One turn moves each row of this set onto another row. After a few examples, where does it send each row asked below?
Tipo: [ -4   7 -14   2   5 -23  23  -1  -2  -4   6   1   2   4   6  -7   1 -32
  14  -1  -1  10  13   0  12   3  -1 -20 -12  -6  -1   9   5  -2  13 -16
   6  -5 -15   2 -14 -15  -8  16   1   4   2  16]
keve: [-14   7  -1  -4   0  -2   0  -8 -27  -9 -15 -12  -4   4   1 -22  -6  -9
  -1  -6   0   9  -9  -6  13  -7  -3  -5 -13  -7  -2 -13  -6   2  25 -10
  -3 -18   4  -1   2  -4   4  16  -7  11  -6  11]
gom: [ -6   4 -17   0  -4 -12  22 -12  -9   9  -3  -3  -8  -7   3 -19  -3 -14
 -17 -13  -7  -1  10 -10   6  -9   9 -23 -12   1   9  -6 -14   8  15   4
  -3   3  -1  -9  -6   3  -7  29   2   9  -1  19]
gidov: [  5  -2   6  -8   6   6  16  -9   5  -2 -12 -15 -16  -5  -7  21  -6   0
   7  -1  -5 -11 -11 -20   9 -14  -8   3 -20   7   7   1  -4 -13  29   0
  -3 -16   0   9 -17  -4   3   7  -8   4   6  13]
Vuz: [ -1   2 -23   1   7 -22  16  -2  -2   0  -4  -6   8  -1   3   9  11 -31
  13   0 -16   1  25   0  -1  -4  -5 -20  -9  -5  -6   8   6  -8  22 -10
   9 -13 -13  -3  -6 -23  -6   9  -1   8   3  19]
nufoz: [ -2   4 -18  -3   6 -21  17  -2  -6   3   5  -6   2   0  -5  -5  -6 -34
   8   2  -7   8  20  -2   4  -4  -5 -22 -12 -12  -4   9   9  -4  12 -14
   8  -6  -8  -7 -11 -19   0  13  -2   7  12  16]
Rez: [ -3   8 -20   1  12 -22   9  -3   3 -11   2  -6  12   0  -2  12   0 -26
  17   0 -10   6  21   1  11  -3  -3 -21 -11  -8  -7   6   4   5  15 -21
   2  -5 -22   7 -12 -17  -5  13  -4   5  -3  17]
Neli: [-10  13   1   1   0  -2  -8  -8 -11  -9 -14  -8  17   4   5   6  -3  -3
 -11 -11 -10   2   2  -7   4  -5 -10  -5 -14  -1  -4 -13  -9  14  22 -26
 -16 -16   5   5  -5  -6   5  23  -9   6 -14  14]
kez: [ -7   6 -16  -1   6 -18   4  -2   3   3   6 -10   6  -6  -2  12 -11 -35
  14  -3  -8   8  21  -1   3  -3  -3 -20 -10 -10  -4   4   1  12  15 -17
   1  -8 -19   3 -15 -20   2  13  -3   4   7  17]
kemi: [  1  -5  11  -9   4   5  21  -7   3   3  -8  -9 -20   1  -4  22  -3   5
  -3   0  -6 -12  -6 -14   7  -7  -9  -2 -17   7   7  10   0 -12  26 -10
  -4 -12   7  10 -24   1   4  14  -7  -1  -1   9]
lefun: [  6   0  -6   0  -4  -8  15  -9 -15   3  16   1  -6   1  -5  18  -6   2
   6  -6 -18  -5  19  -1  -1  -6  -6   1 -17  -5  14  -1  -2  -6  10  -4
  11   1  12 -22 -11  20  -4  -3  -3   9  10  15]
Giv: [-10  10 -16   6  -7 -14   4  -5   5 -15  12  -1  -4   5  -4   7 -10 -15
 -11  -7 -16   0  19   0  12 -11  -3 -19 -25  -2   9  -5 -21  20  16 -11
 -12  -2 -12  -1  -8   9  -7  32  -9  -3 -12  18]
ror: [  1  -2   3  -7   5   5  15  -6   9 -10  -6 -11 -23   1 -15  24 -11  -7
   7  -1 -11 -11  -7  -8  17 -15  -9   7 -20  -2   8   3   1 -13  29  -6
   1 -18   2   5 -16   7   5   3  -6   0   3  11]
nak: [ -3  10 -23  -2  -4 -11  30 -17 -11  -7  -8  -5   0   1  -6 -17   4 -12
 -10  -8 -14  -5  12 -14  11 -15   6 -25 -17  -1   5  -5  -5  -2  19   5
   1   6  -3  -7   0   6 -10  26   0  14  -6  21]
Rado: [  0   6  -2  -1  -5  -4  15 -18 -20   1   5 -11  -6  -4   9  27  -9  -3
  20 -15 -17   0  15 -16   3  -2  -4   4  -9  10  20   4 -17   6  23   7
   4   0  -5   1 -12  11 -11   0  -5   4   5  21]
famim: [ 13  -9   2   4  11   4  17  -4  14  -4  -8  -9 -14  -6  -5  19   0   5
   0   2  -4 -12  -7  -9  10 -12  -2  10 -15   5  -2  -5  -4 -13  22  -6
  -2 -14   3   5 -20   3   1   3  -5   3   0  12]
pamag: [  8  -5  -9   4   6  -6  12 -14 -19  -2   6 -10  -2  -4   4  27   3  15
   9  -2 -21  -7  24  -3  -4  -5   1  -1  -7   5   0  -1 -11  -2  17  -1
   6   5   2  -8 -11  14 -11  -3  -7  11   1  16]
deleg: [  1   3  -4   1   3 -11   5 -13 -22  -7   9  -5 -11   1  -1  19   2  21
  23  -6 -12  -7   8  -2   9  -7   1  -9 -13   1   4   3  -4   0   7  -7
   2  11 -15  -3 -18  16  -5   3 -12   6  -3  15]
sigu: [ -6   3 -15   3   0 -20  16   1   2   7   1  -4   3  -3  14   7   6 -38
  15  -8  -9   6  20   0  -1   2  -1 -17  -8   0   1   5  -2   2  20  -8
   7 -14 -16   3 -12 -23  -6  11   2   4   3  20]
mebel: [ -4   9   4  -6  -8 -11  17 -12 -22  -1  14   5 -10   9  10  13   1   9
  19 -11 -14  -8   8 -10   7   0  -9  -6 -21   7  21   9  -7  -3  12  -4
   8   3  -1  -2 -17  13 -12   5  -6   2   3  18]
sanun: [-19   6  -3  -1 -17  -3   1  -3 -19  -4 -19  -7  -3  11   2   7  11 -21
   2 -16 -15  -1   3   2   0  -9  -9  -2 -15  -7   4 -12  -1  -5  34 -10
  -1 -26   5  -5   3  -1  12  16  -5   8 -17  12]
leza: [ -7   7  -5   9  -2  -1   5  -6 -18 -16 -15 -12  -1   9  -3 -23  -4 -13
  -4  -6  -4   4  -4  -2  15 -10  -2   4 -11  -8 -11 -18  -4   1  19 -11
   0 -13   6  -5   1   1   5  11  -5  11  -5  13]
potez: [  9  -4   3  -1   4   5  27  -5  12  -6  -8  -7 -14   1 -13  24  -5  -5
  -5  -2  -8 -10  -2 -10  12 -10  -6   9 -14   2   5   3   4 -15  25 -10
  -1 -11  11   2 -20  10   5   8  -4   1  -3  11]
sifu: [ -7  15  -2   3  -6   3   0 -10  -7 -15 -14 -12  22   8  -4   9  -6 -14
  -6 -11 -14   2   6 -10   3 -10 -10   0 -18  -5  -6 -19  -4  11  24 -21
 -11 -15   8   3  -4   1   9  18  -8  12 -13  17]
vegod: [-10   5 -25  11  -7 -15   6  -1   4  -8  -4  -2  -2  -2   1   5  21 -14
   5 -12 -18 -14  14  -3   8 -18  -1  -9 -16   3  12 -16 -14   5  23  12
   7  -7 -23  -5   7   0  -9  20  -7   8 -11  15]
mam: [-16  -1 -23   0  -5 -12  -5  -1  -3   8  -2  -8  -7 -10  -2   6  13 -12
   0  -9 -18 -12  16  -5  -3 -19  -2 -18 -17  -1  13 -15 -15   7  25  13
   5 -12 -17 -10   7  -7  -2  22  -9  10  -4  11]
nemoz: [  0  -9   6  -3  10   3  10  -1   9  -4  -3  -7 -28  -1  -4  20  -4   7
   1   2  -7 -14  -8   0  13 -10  -4   1 -18   3  -1   4  -4 -10  22 -11
  -1 -16   1   9 -22   4   3   6  -7  -3  -1   8]
voke: [-11   9 -19  -5  -5 -12   3  -9  -4 -15   9  -8  -1   5 -16  11 -11 -11
  -9   0 -22  -2  23  -5   6 -18  -7 -29 -30  -9   5  -3 -13  12  22  -9
 -10  -3 -10  -5  -1   6  -4  31 -12   5  -8  16]
Lemep: [  2   6  -6  -1  -4  -7   5 -14 -16   1  11  -9 -11  -7 -11  24 -18  -4
  21 -16 -12   2  10  -6   8 -12  -1   4 -10  -6  18  -2  -6   5  11   1
   2   5  -9 -13 -14  20   3  -2  -6   6   8  18]
gul: [-14   4  -5  10 -12  -7  -2   3 -16  -4 -19  -3  -5  12   7   2  16 -13
  -6 -15 -15  -5   5  10   2  -8  -6   2  -8  -1  -2 -10  -3  -3  25 -15
  -2 -23   5  -7  -1  -2  10  16  -7   2 -19  12]

mam moves to gom
pamag moves to lefun
Now these:
nemoz moves to famim
Rez moves to Vuz
Neli moves to gul

One turn moves each row of this set onto another row. After a few examples, where does it send each row asked below?
vazi: [ -7  13  22   1  -9 -18  -2  -9   6 -12  17  -1  12  10]
Ral: [ -3 -11   7   5 -12  -4  16   0   3 -10   9 -13  14  -1]
vepel: [-11   4   8 -21  -4  -9  16 -13   8 -12  -4   3  15  14]
Sani: [ -1  -4   3  -5  -3 -12  -1  -1 -17   7   2  -1  -3  23]
Dure: [-18  16   2   2   1  -8 -11 -19   5  -4  15  -2  13  17]
Mebab: [ 3 -6 21 -1  7  1  4 -1  1 -6 -1 -8 -2 13]
tosab: [-20  14   1   1   0  -5 -10 -22   1  -8  16  -1   4  13]
fil: [ -1 -10  -5   0  -1  -6  -2   0 -12   6   2  -2  -4  22]
Ziz: [-10  -4  -1  -5  -1 -12  -4   4 -20   5   8   2  -1  22]
Ponen: [-22   7  -1 -22   0 -21   7  -2   0  11   4   6  16   9]
zozo: [-27   4   6 -14  10 -20  10  -1  -1   8  -2   2  17  12]
modaz: [-12  11   1   1  -5  -4 -13 -22   0  -6  16  -1   9  12]
neban: [  6 -10  17  -1   9 -10   6  -2   3  -3   0  -4  -4  18]
Rizeg: [ -6  -6   9   4 -11  -6  13  -6   0  -3   3 -10   9 -15]
kave: [-21   4  -7   8   5   4  -1   3   5   3   3  -1  14  -7]
reso: [-12   1   6 -23   0 -16  14 -11  10 -10  -6   4  11   7]
fut: [-18   7   4 -18   4 -18  10   3   2  16  -4   6  17   8]
ses: [-14   2   1   8   2  -1  -1   5   1  10   2  -8   8 -12]
somo: [-14   3   1   7   2   4  -2  -2  10   8   2  -2  13 -12]
kefem: [ -9  -8   4  -3   0 -14  -6   5 -18   0   3   0  -6  17]
kefov: [-19  -2  -5  12   0   1   1   5   7   0  -1  -1  11  -8]
ruba: [-15   3   7 -20   2  -9  14  -5   9 -18  -2  -8  16   8]
bita: [ -1 -10  11   0 -14  -3  16  -1  -1  -1   5  -6  10  -6]
gebud: [-18   1   2   8   7   1   2   1   9  10   8  -3   6 -13]
Debus: [-19   5  -3   4  -3  -4 -12 -17  -5  -3  20   1  13  14]
boz: [-24   5   2 -15  11 -15   7   5  -3  14   0   4  16  10]
sab: [-22   8   1 -16   1 -21  14   4   2  12   1   8  11  10]
Linu: [ -1 -13  18  -9   9  -7   5   6   2  -8   6 -10   0  10]
tizad: [ -6  -5  -1   0  -1 -10   4  -4 -18   5   3  -3  -7  23]
teni: [ -7   4  19  -8 -10 -18   2  -1   8 -15  23   1  13  12]
Zafad: [-21   3   3   2  -3 -10 -10 -21   0  -6  22   4  12  12]
fuvi: [ -9  12  25  -9  -9 -13   0  -7   8 -10  18   2  14   6]

tosab moves to tizad
kefov moves to Zafad
Rizeg moves to vazi
Now these:
Sani moves to fut
Linu moves to ruba
Dure moves to fil
fuvi moves to Mebab
kave moves to Debus

